In the rows, zero is written as 128.
Rotation paths and how fast each direction turns (degrees per step)
Each turn is a multiple of 5 degrees from 10 to 175, or 0.
Each row of a path follows its step; steps can be skipped.
Rotation 1:
step 0: [132 132 133 121 136 138 130 131 131 127 136 140 123 126 132 128 139 130
 136 123 126 132 126 125 128 123 129 139 128 125 126 123 120 132 128 131
 126 128 132 136 128 122 131 123 136 130 133 130 130 134 134 121 136 120
 126]
step 1: [127 129 119 126 129 127 125 126 130 125 126 124 139 130 127 114 126 128
 124 141 131 125 120 129 126 123 123 125 130 128 126 131 122 133 124 125
 127 128 124 128 133 133 121 118 138 125 122 137 122 132 128 132 124 125
 135]
step 3: [127 123 123 124 129 126 127 139 129 132 139 123 130 135 132 136 126 137
 139 127 124 127 130 130 123 133 120 123 133 119 129 122 133 128 134 130
 127 123 134 129 117 129 129 128 133 124 135 132 128 139 129 130 124 122
 123]
step 4: [138 130 126 128 130 129 134 134 135 115 127 126 126 129 133 120 137 127
 118 128 133 129 127 133 123 132 132 133 116 132 125 127 134 121 129 131
 128 118 131 124 134 133 129 122 124 127 127 132 126 132 126 128 130 124
 137]
step 7: [121 125 118 132 126 124 134 126 134 123 133 125 129 128 132 130 118 129
 117 122 126 125 131 129 123 135 130 135 129 131 137 113 126 120 139 129
 131 128 126 129 130 124 128 130 127 138 131 122 133 129 131 132 128 131
 132]
step 8: [136 121 127 126 127 139 129 132 125 128 125 134 120 127 118 127 137 129
 129 127 128 122 123 131 127 117 129 128 123 121 124 129 140 133 128 129
 136 130 125 132 130 118 128 133 121 133 133 132 136 133 135 126 124 123
 126]
step 9: [136 134 130 124 132 130 122 122 127 131 132 126 125 132 123 119 124 125
 125 129 130 143 133 129 129 137 115 123 127 130 121 127 124 127 133 112
 126 131 122 127 130 127 122 122 125 134 120 132 128 122 126 126 124 128
 129]
step 10: [115 119 125 128 129 132 125 131 131 125 126 128 126 122 127 134 122 125
 134 131 129 120 120 125 128 135 135 142 126 135 121 130 122 127 127 122
 133 134 124 128 119 122 135 125 128 131 129 128 122 123 130 121 133 138
 131]
step 11: [126 123 122 129 114 130 130 139 122 134 121 125 131 136 125 129 127 127
 129 125 121 132 124 138 125 126 128 127 132 129 130 140 127 134 138 134
 127 133 129 122 122 128 118 130 131 133 128 122 137 132 128 131 121 123
 128]
Speeds:
[129 130 127 127 130 129 127 126 124 127 126 130 129 129 128 127 128 127
 127 128 130 127 128 128 130 128 128 126 130 130 126 128 131 129 127 128
 128 130 127 127 131 129 127 129 127 127 128 129 127 129 130 129 125 127
 129]  100
Rotation 2:
step 0: [129 124 130 124 128 124 132 120 125 134 127 129 126 123 129 128 126 121
 133 136 127 133 116 135 137 127 126 134 128 127 124 126 139 138 132 127
 133 116 130 140 131 124 135 123 129 135 123 141 131 127 129 129 132 127
 125]
step 1: [126 133 129 118 126 121 124 130 135 133 124 134 123 130 128 136 125 131
 133 121 131 120 129 129 133 128 127 137 123 131 128 130 122 121 135 120
 132 129 127 132 121 119 120 119 138 130 128 133 138 133 137 136 132 130
 125]
step 3: [142 135 129 132 137 120 127 125 132 135 130 128 127 122 132 121 125 133
 125 136 122 130 130 128 135 120 122 134 128 122 132 120 123 130 139 124
 134 125 122 124 115 131 127 126 119 129 130 131 124 133 130 133 133 132
 125]
step 5: [128 139 120 133 124 134 128 126 122 131 131 128 128 132 136 131 129 124
 125 135 138 123 129 131 124 127 121 129 126 128 121 132 118 120 124 117
 128 126 127 124 118 126 118 123 132 118 128 123 133 135 131 129 139 130
 120]
step 7: [128 132 130 124 127 116 130 125 136 132 132 132 129 129 120 137 127 128
 128 124 132 130 124 124 134 127 121 132 122 122 132 120 118 126 127 129
 134 125 135 119 122 126 111 117 127 130 127 134 126 123 125 125 130 137
 130]
step 8: [127 122 128 122 126 134 126 123 125 126 118 131 133 119 121 140 127 124
 134 132 136 132 113 129 122 136 121 123 132 121 127 125 128 125 126 125
 127 119 129 128 124 133 121 130 139 122 132 123 131 131 129 123 121 127
 122]
step 9: [137 130 129 124 136 123 129 133 127 137 129 132 124 130 131 123 129 124
 129 128 132 135 130 126 130 126 122 132 140 126 122 125 130 125 138 115
 130 122 128 125 124 136 123 123 128 118 124 120 132 131 132 119 138 125
 136]
step 10: [129 128 126 113 127 127 129 121 139 136 122 144 125 119 129 129 141 122
 132 126 121 129 128 128 123 130 129 128 135 130 129 127 130 122 129 130
 128 130 137 122 126 128 128 132 123 128 132 137 123 122 126 126 131 124
 132]
step 11: [127 129 126 121 136 127 121 126 133 126 127 124 137 127 137 138 130 117
 121 132 132 127 127 131 133 119 128 129 131 129 128 133 116 126 118 122
 127 118 133 121 124 119 119 126 121 128 134 125 126 129 131 120 132 129
 126]
Speeds:
[127 131 127 127 128 129 129 128 129 127 128 128 131 126 128 131 126 128
 127 130 130 128 129 126 127 128 126 128 129 129 127 127 128 127 122 129
 127 129 128 130 125 128 129 129 129 126 129 128 127 127 131 129 127 128
 130]  120
[127 128 126 129 131 126 129 127 127 130 128 127 127 127 126 128 128 128
 130 127 126 127 130 126 128 130 128 130 129 130 130 126 129 131 128 128
 131 128 133 126 127 128 129 129 129 128 126 129 128 128 128 130 130 128
 128]  115
Rotation 3:
step 1: [123 116 131 126 134 131 121 128 140 126 137 139 136 132 137 124 137 129
 129 133 127 127 127 131 133 131 122 129 131 133 137 135 132 126 115 124
 126 125 117 131 128 138 129 128 123 125 130 132 136 124 126 125 120 136
 129]
step 2: [135 128 121 123 137 132 128 124 143 128 133 133 126 129 118 129 130 131
 137 119 127 123 124 138 120 129 126 123 136 132 134 138 127 129 124 132
 119 122 133 130 134 128 136 126 120 127 135 125 119 135 130 136 125 134
 125]
step 4: [129 128 123 135 128 131 128 123 136 130 131 124 134 120 132 138 127 124
 123 131 133 116 131 132 123 132 114 126 134 131 127 136 131 123 119 123
 132 127 126 140 129 124 122 130 126 139 132 114 118 132 136 129 123 131
 127]
step 5: [130 131 138 130 128 129 129 131 141 127 130 133 117 131 126 137 132 133
 137 123 120 127 135 123 133 135 122 130 132 124 137 132 136 132 127 119
 134 132 127 130 138 132 123 125 133 131 121 117 126 122 139 137 127 123
 124]
step 6: [126 131 129 130 142 126 131 126 141 125 120 120 136 128 121 141 133 136
 120 129 129 130 123 120 121 137 119 139 128 127 130 126 128 127 128 126
 130 127 125 132 121 130 134 122 116 133 129 126 127 116 134 133 127 131
 131]
step 7: [127 129 126 129 131 123 130 129 127 130 127 130 135 122 127 141 125 127
 138 121 129 124 143 130 123 133 130 128 129 128 139 129 140 128 138 126
 136 131 113 134 127 124 139 129 124 120 131 131 133 127 137 135 121 124
 125]
step 9: [133 143 126 135 128 124 131 122 130 117 127 129 133 128 122 135 122 124
 131 129 131 128 135 134 128 128 123 126 125 128 125 130 135 132 138 133
 136 140 130 116 132 129 140 131 119 131 118 122 118 128 137 120 129 126
 125]
step 10: [126 126 135 125 119 123 128 127 122 130 128 125 124 134 132 132 122 125
 115 120 127 129 127 118 128 137 120 130 121 133 128 124 141 124 131 130
 137 132 127 126 127 120 135 127 122 133 128 117 133 122 125 122 125 127
 111]
step 11: [125 133 128 122 131 125 128 125 135 128 123 130 132 130 133 143 125 114
 127 131 115 126 127 136 136 128 129 137 116 128 121 119 125 134 136 122
 131 123 128 133 128 123 129 129 119 124 117 124 126 133 132 126 124 124
 120]
Speeds:
[128 129 130 127 124 127 131 128 128 127 128 130 127 128 129 127 127 129
 125 129 130 129 127 128 130 128 127 129 129 128 125 129 129 127 129 126
 129 129 128 129 130 127 127 129 128 132 126 126 126 129 128 129 127 127
 128]  65
Rotation 4:
step 0: [126 133 138 130 127 120 130 129 119 127 128 141 125 132 134 129 128 130
 129 126 123 123 128 133 134 124 128 130 126 130 134 126 125 129 129 136
 134 121 123 128 123 130 117 135 135 127 131 115 125 139 134 136 130 129
 121]
step 1: [129 120 138 122 127 122 135 133 134 136 127 136 130 138 132 127 121 135
 128 132 127 120 131 124 123 128 127 131 130 134 134 122 127 126 132 129
 137 125 126 125 132 133 125 132 134 127 126 136 125 135 122 135 137 133
 124]
step 2: [132 123 135 127 135 119 127 135 129 124 137 124 132 125 131 124 119 134
 130 133 128 124 135 134 137 131 116 132 135 129 134 128 125 119 132 125
 136 127 135 118 126 130 125 130 133 127 127 127 121 127 124 131 130 121
 130]
step 3: [135 122 128 121 135 128 130 134 125 120 130 128 132 131 139 124 127 127
 124 134 124 116 129 131 135 118 126 133 134 122 132 121 135 129 129 124
 125 127 136 120 126 136 131 140 126 129 130 124 135 133 130 133 128 128
 134]
step 4: [132 132 130 130 128 132 131 135 129 124 134 134 127 129 124 142 126 126
 127 136 123 119 127 127 126 125 120 128 124 127 135 130 139 123 128 128
 128 119 124 119 122 129 130 145 125 130 129 125 120 135 127 127 130 131
 133]
step 5: [135 123 131 124 125 125 133 126 122 124 130 142 131 127 127 136 126 133
 132 120 127 124 120 135 129 127 127 128 121 131 138 120 127 123 125 129
 134 124 129 121 132 123 118 142 128 120 130 124 128 127 129 129 126 130
 127]
step 8: [140 127 127 125 129 124 126 138 128 124 134 134 134 136 134 119 124 130
 129 132 121 122 136 130 132 134 126 128 124 126 130 121 136 132 131 125
 128 125 125 125 126 136 118 132 132 130 134 126 123 136 125 139 118 127
 128]
step 9: [127 128 135 125 132 125 130 132 122 122 129 139 137 137 133 133 124 128
 128 137 126 124 131 126 134 124 123 123 134 129 123 120 126 125 127 132
 132 117 130 116 121 129 128 137 127 132 132 132 123 141 128 125 128 124
 125]
step 11: [130 124 136 130 133 122 133 128 123 117 137 127 125 132 127 130 129 131
 130 126 128 127 130 134 130 119 117 141 126 133 136 127 124 122 129 129
 129 133 126 128 125 130 125 145 135 130 122 127 129 133 129 134 128 132
 133]
Speeds:
[127 127 127 127 128 127 127 128 129 130 126 129 127 129 129 125 131 129
 126 129 128 127 128 127 130 129 126 128 129 131 126 129 128 128 128 131
 128 127 126 129 125 127 125 127 128 126 130 129 127 129 127 128 125 127
 126]  45
Rotation 5:
step 0: [126 124 121 121 133 119 136 124 127 130 128 130 130 123 120 140 119 132
 127 135 126 138 129 124 132 125 132 127 129 124 126 131 125 131 130 141
 130 124 137 136 139 119 134 129 126 130 124 123 127 133 126 124 122 125
 131]
step 1: [129 135 125 127 127 120 123 127 134 132 136 134 132 137 126 132 116 132
 127 132 138 133 129 137 136 123 127 133 133 124 126 132 123 127 123 137
 132 123 141 131 135 119 134 137 133 126 131 129 129 132 129 123 128 131
 132]
step 2: [123 138 129 125 124 122 127 131 133 136 129 133 134 123 134 129 119 134
 132 129 130 131 133 129 134 126 126 124 128 124 133 126 123 129 121 132
 118 120 138 129 141 129 126 134 130 118 125 132 134 142 126 133 124 131
 126]
step 3: [115 129 136 122 124 133 122 135 136 136 130 132 132 133 133 133 132 128
 122 129 132 122 125 137 134 123 139 123 127 125 134 124 125 129 125 130
 126 125 137 128 134 136 132 135 130 120 122 131 130 128 129 131 118 133
 133]
step 4: [126 126 128 117 129 120 136 129 134 135 128 126 132 122 125 141 133 132
 127 121 127 123 121 127 139 130 143 123 122 126 124 128 130 126 127 124
 127 125 134 124 138 137 131 126 121 123 124 127 129 130 131 129 116 128
 130]
step 5: [125 124 127 117 133 124 126 128 133 129 136 132 124 129 130 143 125 130
 134 128 122 131 129 136 138 123 139 124 126 127 117 126 137 129 126 129
 134 130 139 124 131 134 137 129 130 135 130 120 123 124 128 126 127 132
 134]
step 6: [130 131 123 119 125 112 129 125 128 132 137 132 131 126 129 134 117 132
 131 129 125 137 123 123 134 124 129 123 126 125 117 133 124 129 122 129
 131 124 130 117 127 135 133 129 137 123 132 120 123 133 122 131 128 135
 126]
step 7: [124 135 129 126 124 117 123 133 129 131 133 133 130 124 137 135 128 129
 126 133 129 136 130 126 122 126 130 113 129 131 126 125 122 131 119 133
 127 126 131 125 130 132 138 138 141 124 126 128 131 124 124 127 135 136
 140]
step 10: [126 123 136 120 116 128 141 129 123 128 132 134 127 130 118 136 131 134
 126 131 123 125 130 131 141 137 127 131 129 128 117 127 126 130 128 124
 132 129 137 119 131 126 134 130 131 128 124 123 122 129 122 137 129 128
 129]
Speeds:
[129 127 128 127 128 130 128 127 128 130 128 123 129 128 125 129 128 126
 127 128 125 127 129 130 129 128 127 126 126 128 127 128 129 126 128 130
 127 127 127 126 128 130 130 127 126 129 130 127 127 128 126 126 129 131
 127]  55
Rotation 6:
step 0: [120 128 137 130 122 127 126 129 123 123 134 136 117 135 135 124 130 128
 133 124 133 128 133 131 136 140 127 127 130 132 135 122 132 130 122 129
 118 119 132 135 129 123 123 139 126 120 128 135 121 134 136 131 127 130
 127]
step 1: [129 131 131 130 124 133 134 130 130 128 144 138 120 129 120 126 122 133
 131 126 124 127 125 129 130 128 130 117 131 132 127 125 125 129 125 130
 121 129 125 130 135 115 130 125 119 133 133 136 122 114 119 132 125 132
 121]
step 2: [128 127 129 132 130 126 127 118 131 120 129 127 129 124 123 137 129 135
 126 128 131 140 128 121 132 129 131 115 129 129 136 129 138 131 122 124
 117 126 129 134 131 119 129 122 132 132 128 124 139 114 137 131 132 129
 128]
step 3: [120 134 127 133 134 127 131 120 133 135 120 131 125 123 137 125 135 138
 129 130 136 122 120 122 128 140 130 117 128 132 134 121 125 138 131 131
 131 127 125 131 122 130 128 132 127 129 135 128 131 120 133 124 132 132
 121]
step 5: [132 137 125 129 130 122 131 128 122 131 130 129 126 132 125 123 128 131
 128 128 123 132 133 128 127 138 124 132 139 132 139 121 139 130 133 122
 117 116 136 141 122 129 125 130 134 126 129 123 120 133 130 129 133 122
 128]
step 7: [130 129 128 127 128 132 122 125 122 122 125 131 132 134 129 130 128 123
 126 132 127 132 123 125 137 127 121 124 133 136 130 132 142 132 115 120
 128 131 127 124 129 112 131 131 132 130 129 120 121 119 131 128 137 136
 135]
step 9: [128 134 133 118 122 131 128 134 139 120 132 135 116 125 122 134 129 133
 127 124 125 122 117 122 128 136 122 119 125 133 127 127 134 120 128 136
 133 132 126 136 136 129 125 124 125 130 130 127 126 132 134 128 131 136
 129]
step 10: [126 137 140 137 132 121 125 126 133 130 128 139 128 120 122 124 122 130
 135 128 125 130 130 129 133 135 130 125 134 129 128 131 144 124 129 126
 112 131 130 137 129 132 121 129 123 131 124 125 125 126 131 122 136 129
 132]
step 11: [126 126 136 131 114 129 135 119 131 135 132 135 129 128 127 125 126 134
 131 137 127 124 125 126 135 131 131 127 119 125 135 121 134 134 134 120
 128 125 131 139 126 124 132 133 121 123 129 140 129 120 135 124 124 126
 128]
Speeds:
[130 130 127 129 126 129 128 126 130 130 127 128 131 129 127 130 128 129
 128 128 130 128 128 129 130 127 129 128 127 128 131 131 127 126 130 130
 126 129 129 127 130 128 127 127 127 129 129 128 126 126 128 130 130 125
 130]  85
[126 128 128 130 127 129 130 129 126 128 126 129 129 128 128 126 127 128
 129 127 128 123 127 129 129 127 127 126 128 129 129 126 125 130 129 127
 127 127 127 129 128 129 128 129 127 129 130 130 130 129 128 127 127 125
 128]  140
[126 127 129 125 128 128 128 129 129 130 128 128 127 130 129 127 129 128
 126 125 125 128 131 130 131 126 129 127 126 129 130 130 128 129 127 127
 127 129 127 129 126 127 129 129 131 128 128 129 127 127 125 128 127 128
 129]  60
Rotation 7:
step 0: [124 127 138 134 129 125 124 128 136 121 128 127 128 133 132 119 132 129
 121 130 135 127 119 134 120 129 126 132 132 135 130 133 136 121 135 127
 136 130 128 142 126 134 128 125 119 126 125 131 131 127 134 119 127 132
 127]
step 1: [131 120 124 132 130 130 133 141 135 128 137 127 122 126 129 127 129 124
 129 129 134 134 119 125 121 126 135 128 122 128 124 129 126 142 127 126
 124 132 127 117 131 123 132 134 136 131 131 124 126 131 130 116 132 131
 124]
step 2: [126 133 130 130 115 119 121 123 128 127 127 128 123 132 141 127 130 117
 123 137 133 130 125 132 122 128 135 137 132 124 123 129 130 117 130 129
 128 129 129 126 128 124 126 121 122 121 136 131 122 131 126 129 121 136
 129]
step 3: [136 121 131 142 132 137 131 131 139 124 128 121 125 128 129 124 125 125
 129 128 125 129 120 131 121 127 130 128 126 135 127 124 136 129 137 129
 124 121 128 140 129 122 129 130 127 130 116 128 122 134 128 121 134 126
 123]
step 4: [122 127 120 126 125 122 129 132 138 128 142 124 117 131 133 119 127 131
 126 133 131 141 121 127 127 125 134 127 133 130 132 132 126 126 123 130
 128 131 137 120 126 132 129 123 128 127 139 125 127 130 126 125 127 135
 126]
step 6: [133 120 126 138 129 131 125 133 132 130 134 121 123 130 127 128 120 124
 123 122 142 135 124 126 124 129 138 129 123 135 124 128 131 125 129 126
 128 132 131 136 131 136 123 127 125 129 134 118 124 127 131 116 129 129
 123]
step 8: [127 130 133 133 127 131 126 119 136 132 120 126 118 126 132 127 131 124
 128 132 129 132 126 134 116 126 132 123 128 136 122 132 127 125 135 123
 134 120 127 134 130 131 130 123 116 130 126 126 126 127 126 118 134 140
 118]
step 9: [128 115 124 136 127 124 130 137 136 125 141 123 122 126 128 126 125 127
 126 133 134 128 120 120 128 125 129 126 124 132 125 126 129 126 125 136
 122 128 136 131 131 116 127 128 133 125 131 124 138 134 137 127 130 129
 128]
step 10: [126 133 133 123 132 121 126 124 129 124 122 125 124 131 133 119 131 118
 122 131 132 138 119 125 125 120 135 130 131 130 126 132 130 124 130 126
 133 129 125 124 121 134 125 131 132 121 126 137 121 133 126 123 119 138
 124]
Speeds:
[131 125 129 126 129 127 129 126 127 126 126 127 129 128 126 129 131 127
 129 126 127 127 127 129 127 127 128 128 128 128 130 130 129 129 129 129
 130 129 127 130 129 127 128 126 126 128 125 129 126 125 126 125 129 130
 128]  140
Rotation 8:
step 0: [130 131 127 123 129 127 128 125 122 123 134 128 132 128 128 119 126 129
 130 136 124 132 123 130 132 133 136 133 131 121 120 120 122 140 131 120
 119 131 132 135 126 130 127 122 116 132 126 128 138 124 123 123 128 125
 126]
step 1: [125 127 133 123 127 130 126 126 122 125 121 135 128 130 122 129 123 133
 123 132 122 132 130 122 131 124 124 119 130 124 137 131 134 119 136 118
 132 128 130 129 125 124 128 118 134 129 131 133 133 127 134 123 126 137
 140]
step 2: [129 128 115 131 134 133 119 133 131 127 127 133 123 136 121 133 129 128
 129 127 121 122 121 126 119 130 126 120 130 139 127 133 120 128 122 137
 122 125 131 136 123 122 129 129 126 130 134 133 124 124 133 130 124 126
 124]
step 3: [122 128 130 129 129 121 121 131 129 132 130 132 137 124 133 124 134 136
 136 126 135 133 124 130 127 125 134 130 121 133 128 133 126 127 125 118
 126 128 144 118 126 127 127 129 131 138 121 129 122 134 131 132 132 124
 125]
step 4: [127 136 138 129 134 124 127 125 131 125 130 126 120 126 129 125 132 121
 130 127 132 125 138 133 130 132 121 128 117 118 136 132 127 130 126 130
 136 132 125 131 129 123 133 124 130 120 133 137 124 128 129 126 128 116
 129]
step 5: [137 128 127 119 123 122 131 125 135 129 132 129 123 133 120 133 131 139
 128 135 131 127 130 123 133 131 125 134 130 133 131 124 123 129 122 135
 131 131 128 127 125 132 125 129 134 124 122 120 134 131 119 131 116 128
 121]
step 6: [122 128 134 129 126 129 130 129 121 133 129 133 129 123 135 130 129 123
 135 128 122 129 123 134 121 134 119 128 129 134 131 127 130 134 136 128
 121 121 125 122 129 133 137 128 121 125 124 127 132 139 118 129 125 138
 135]
step 9: [123 140 135 130 126 126 137 121 123 124 123 128 133 126 129 126 127 129
 126 138 130 128 123 129 128 123 129 120 127 131 134 127 137 120 128 129
 120 128 126 129 135 131 123 118 136 127 124 131 120 122 130 130 137 135
 125]
step 11: [125 126 128 138 128 127 128 130 119 126 133 122 132 127 130 129 130 129
 119 128 133 131 120 130 131 122 128 136 126 130 126 122 114 129 120 121
 130 121 138 121 123 124 128 131 127 124 133 114 128 134 127 129 131 129
 123]
Speeds:
[129 129 129 127 128 126 130 130 128 127 128 126 127 128 126 127 126 124
 127 129 130 128 129 127 127 129 127 124 128 129 129 130 130 128 127 127
 129 131 128 129 127 128 131 131 129 127 128 129 128 129 131 126 128 129
 130]  130
[128 131 126 128 129 130 127 128 129 132 131 129 128 129 128 130 127 128
 128 127 130 129 130 129 130 128 126 126 129 129 128 126 129 128 128 129
 129 127 125 129 129 129 127 127 130 127 131 130 129 126 130 130 128 126
 129]  135
